Each row has a name. Each question is about the rows just above it.

Columns, left to right: H R Q M F L N S
[  3.4  -9.2 -17.4  30.2  -1.8  -7.6   9.8 -18.8] : Z178
[ 15.4   4.4  10.7 -19.4   3.1 -17.7 -23.7  -8.6] : Z450
[ -0.7   0.0   0.9   4.8   4.9   9.3 -11.1   0.9] : Z689
[  6.0   1.9   4.1  -1.4   6.2   2.2 -20.9  -3.9] : Z343
[ 11.1  21.5  14.8 -58.3 -15.5 -31.9  11.8   6.6] : Z650
[ 36.9  -8.5  13.6   8.6  27.1 -17.9 -89.3 -37.3] : Z837
[ 10.3   1.5   3.0  -5.0   2.4 -10.4 -15.1  -9.1] : Z885
Which column holds this, read top down? [-37.3  -9.1] | S
Which column holds this, read top down? [-3.9  6.6] | S
Which column holds this, read top down? [-58.3   8.6  -5.0] | M
Which column holds this, read top down? [13.6  3.0] | Q
Which column holds [ 8.6 -5.0] top down? | M

Columns, left to right: G C W A Z U
[ 64.8  32.6   9.2  51.4 -63.9  -0.4] -> Z178
[ 64.8  28.6   9.2  51.4 -63.9  -0.4] -> Z806
[ -2.9  72.9  33.6 -56.5  49.8 -29.0] -> Z293
[64.8 32.6  9.2 51.4 -9.4 -0.4] -> Z837
[ -9.7  16.3  -4.0  48.1 -28.1   8.3] -> Z364
[ 89.6  15.2 -10.6  -1.9 -42.5  -4.7] -> Z173
Which column holds this, read top down? [16.3 15.2] | C
[64.8 64.8 -2.9 64.8 -9.7] is in which column, read top down? | G
Which column holds [-28.1 -42.5] top down? | Z
Which column holds this, read top down? [ 51.4  51.4 -56.5  51.4] | A
Which column holds [64.8 64.8 -2.9] top down? | G
Which column holds [64.8 -2.9 64.8 -9.7] top down? | G

Columns, left to right: J D X P B K Y V E T
[-16.0  48.7  52.4 -19.1   9.5  -8.3  72.9  14.3  47.1  -8.7] -> Z806
[-21.1  54.9  53.0 -10.6  11.7  -8.5  75.6  13.3  51.1  -5.5] -> Z293
[ 42.8 -26.6 -22.7  23.4 -10.1  -0.5 -41.8 -19.4 -14.9  -8.7] -> Z173
[ 46.3 -30.9 -23.0  17.2 -11.5  -0.4 -43.5 -18.6 -17.6 -11.0] -> Z650
Which column holds [14.3 13.3] top down? | V
[72.9 75.6] is in which column, read top down? | Y
Which column holds this, read top down? [23.4 17.2] | P
Which column holds this, read top down? [ 11.7 -10.1] | B
[-19.1 -10.6] is in which column, read top down? | P

Columns, left to right: vani gupit zile Mik kisom fimem
[ 70.5  -8.0  -1.6 -16.4 -11.0 -10.8]  Z885
[ 48.8  -2.6 -38.4 -12.3  44.3  27.4]  Z450
[-48.1 -47.1   5.9 -58.3  -5.2  -8.4]  Z293
[  9.5 -45.5  38.9 -41.2  -1.0 -37.9]  Z837
[ 70.5  -8.0  -1.6 -23.8  27.8 -20.4]  Z689
[-25.3  28.8 -33.4  48.8  34.6  25.2]  Z173
[-60.4 -12.8  23.9 -13.6 -39.7 -25.1]  Z266
[-48.1 -47.1   5.9 -45.6  -5.2  -8.4]  Z343
[-32.7  52.1 -19.8  49.1  -2.1 -12.3]  Z650
[  9.5  70.5 -25.3 -60.4 -48.1 -32.7] is in which column, read top down? | vani
[ -8.0  -2.6 -47.1 -45.5  -8.0  28.8] is in which column, read top down? | gupit
Which column holds this, read top down? [-33.4  23.9] | zile

Columns, left to right: nid zenu sume zusen gavor
[ -0.5  60.2 -65.1  21.4  31.3] -> Z364
[-17.9   2.8  16.6  13.1 -39.0] -> Z885
[-17.9   2.8  16.6  13.1 -28.1] -> Z293
[ -2.5  38.6 -39.8  17.6   0.2] -> Z178
[-17.9   2.8  16.6  13.1 -31.8] -> Z806
[-17.9   2.8 -40.0  13.1 -31.8] -> Z450
[ 16.6 -39.8] is in which column, read top down? | sume
Which column holds this, read top down? [-39.0 -28.1] | gavor
Which column holds [-65.1  16.6  16.6 -39.8] top down? | sume
Which column holds [ -0.5 -17.9 -17.9] top down? | nid
Which column holds this, read top down? [21.4 13.1 13.1 17.6] | zusen
[38.6  2.8  2.8] is in which column, read top down? | zenu
Which column holds this, read top down? [ 16.6  16.6 -39.8  16.6 -40.0] | sume

Columns, left to right: bulum rivu Lizag som makar bute ves bet nali popi
[-53.5 -33.8 -46.6 -27.8 -39.4 -26.3  45.9  81.3 -38.4  75.5] -> Z364
[12.3  8.5 10.6  7.1 12.0 10.0  7.9  4.1  9.2  4.9] -> Z689
[  5.3   2.2   4.0   0.7  13.4  20.9 -20.3 -39.7   2.5 -36.5] -> Z343
[ 19.3  12.6  16.9  10.6  14.0   8.8  -9.0 -19.8  14.2 -17.9] -> Z173
[12.6  8.9 10.7  7.1 13.0 10.2 16.1 18.6  9.4 18.0] -> Z837
[-53.5 -33.8 -46.6 -27.8   2.1 -26.3  45.9  81.3 -38.4  75.5] -> Z178
Which column holds this, read top down? [-19.8  18.6  81.3] | bet
[  7.9 -20.3  -9.0  16.1] is in which column, read top down? | ves
Which column holds this, read top down? [ 4.0 16.9] | Lizag
Which column holds this, read top down? [14.0 13.0] | makar

Columns, left to right: Dil dizi Zilev zol
[ 34.1 -88.6   8.7 -20.4] : Z806
[ 34.1 -88.6   8.7  35.8] : Z266
[-82.8  -2.5 -35.5  27.6] : Z450
[ -6.1 -27.0 -28.2   1.5] : Z837
Which column holds [35.8 27.6] top down? | zol
Which column holds this, read top down? [-88.6 -88.6  -2.5] | dizi
Which column holds this, read top down? [-20.4  35.8] | zol
[35.8 27.6  1.5] is in which column, read top down? | zol

Columns, left to right: Riki silis Mok tev funo
[-22.4 -17.5 -76.3 -83.7  75.5] -> Z650
[-76.3 -93.4  91.6  15.7  82.3] -> Z293
[-82.0  53.3 -95.1 -84.9 -87.9] -> Z173
[ 25.1 -72.5 -60.2 -47.5  31.5] -> Z837
[-44.9 -72.5 -60.2  32.5 -81.3] -> Z178
[  6.7  42.6 -44.4  18.8 -97.7] -> Z364
[-44.9 -72.5 -60.2 -47.5  31.5] -> Z450
[-83.7  15.7 -84.9 -47.5  32.5  18.8] is in which column, read top down? | tev
[ 53.3 -72.5 -72.5] is in which column, read top down? | silis

Columns, left to right: Dat Nidos bubus Soron
[-29.8 -44.6 -28.8  68.7] : Z293
[-34.6 -81.6   2.4  58.4] : Z266
[-40.5 -57.6 -17.7  54.8] : Z885
[-29.8 -44.6  -4.0  68.7] : Z837
[-29.8 -34.6 -40.5] is in which column, read top down? | Dat
Which column holds this, read top down? [68.7 58.4] | Soron
Which column holds this, read top down? [58.4 54.8] | Soron
Which column holds this, read top down? [  2.4 -17.7] | bubus
Which column holds this, read top down? [-34.6 -40.5] | Dat
Which column holds this, read top down? [-28.8   2.4 -17.7] | bubus

Columns, left to right: rimu vetok vivin zis dofop fozo far
[ 82.3  81.3  78.1 -59.0   7.2 -69.0  -7.5] : Z450
[ 84.6 -50.5 -79.9 -85.7 -55.9 -13.1  67.6] : Z837
[-36.0  24.2 -80.2 -78.0   3.1  -5.5 -33.2] : Z364
[-18.4  70.3 -36.7  68.8  45.2  54.4  45.2] : Z178
[-27.9 -21.3 -19.3  42.9   8.8 -28.6 -22.3] : Z806
[-73.4  70.3 -36.7  68.8  45.2  54.4  45.2] : Z266
[ -1.4 -85.0 -72.0  65.3  82.0  31.7 -80.7] : Z689
[ 27.9  78.7 -63.3 -26.2 -61.2  11.5  73.3] : Z885
[-70.5 -56.6 -67.7 -54.0  56.6   7.7  20.1] : Z650
[ 23.0  -9.8  12.4  80.9  64.1  85.0 -12.5] : Z343
[-25.1 -78.1  56.3  19.3 -43.9  35.2 -79.5] : Z293
Which column holds [ 45.2 -80.7  73.3  20.1 -12.5 -79.5] top down? | far
[31.7 11.5] is in which column, read top down? | fozo
Which column holds [  7.2 -55.9   3.1  45.2   8.8  45.2  82.0 -61.2] top down? | dofop
Which column holds this, read top down? [ 84.6 -36.0 -18.4 -27.9 -73.4  -1.4  27.9 -70.5] | rimu

Columns, left to right: Zedez Bogok fef vife Razez gul von lisev mibi Vozin
[-26.8   5.5 -23.3   9.1  30.0 -20.8 -75.9  38.0  -3.3  59.5] -> Z885
[ 27.2 -25.4  20.1 -39.1 -94.2  10.8  -9.0 -14.3 -44.3 -15.5] -> Z837
[ 10.9   9.3 -56.0 -29.8 -22.8 -21.3 -68.0  42.5 -43.0  20.1] -> Z689
[-15.0 -17.9   5.8 -10.9  52.2 -28.4 -54.6 -34.6 -44.2  51.4] -> Z293
[ -2.3   9.7 -30.8 -28.0 -36.8 -12.6  28.4 -30.5 -94.4  -1.7] -> Z343
[-44.9 -30.1  40.4  -8.0 -18.5 -12.2  21.1 -54.5 -42.9  39.5] -> Z178
[-42.0  22.8 -66.8  59.2 -17.5  16.1 -13.2  48.6 -18.8  35.1] -> Z450
[ 32.2  15.8 -75.0  23.3 -24.6  17.7 -63.1  12.8 -21.1  10.6] -> Z650
[ 25.6 -12.4 -55.5   2.2  -3.8  -2.2 -63.0 -51.2 -53.4  24.9] -> Z173
Which column holds this, read top down? [ 59.5 -15.5  20.1  51.4  -1.7  39.5] | Vozin
Which column holds [ 59.5 -15.5] top down? | Vozin
Which column holds this, read top down? [ 42.5 -34.6 -30.5] | lisev
[-39.1 -29.8 -10.9 -28.0  -8.0] is in which column, read top down? | vife

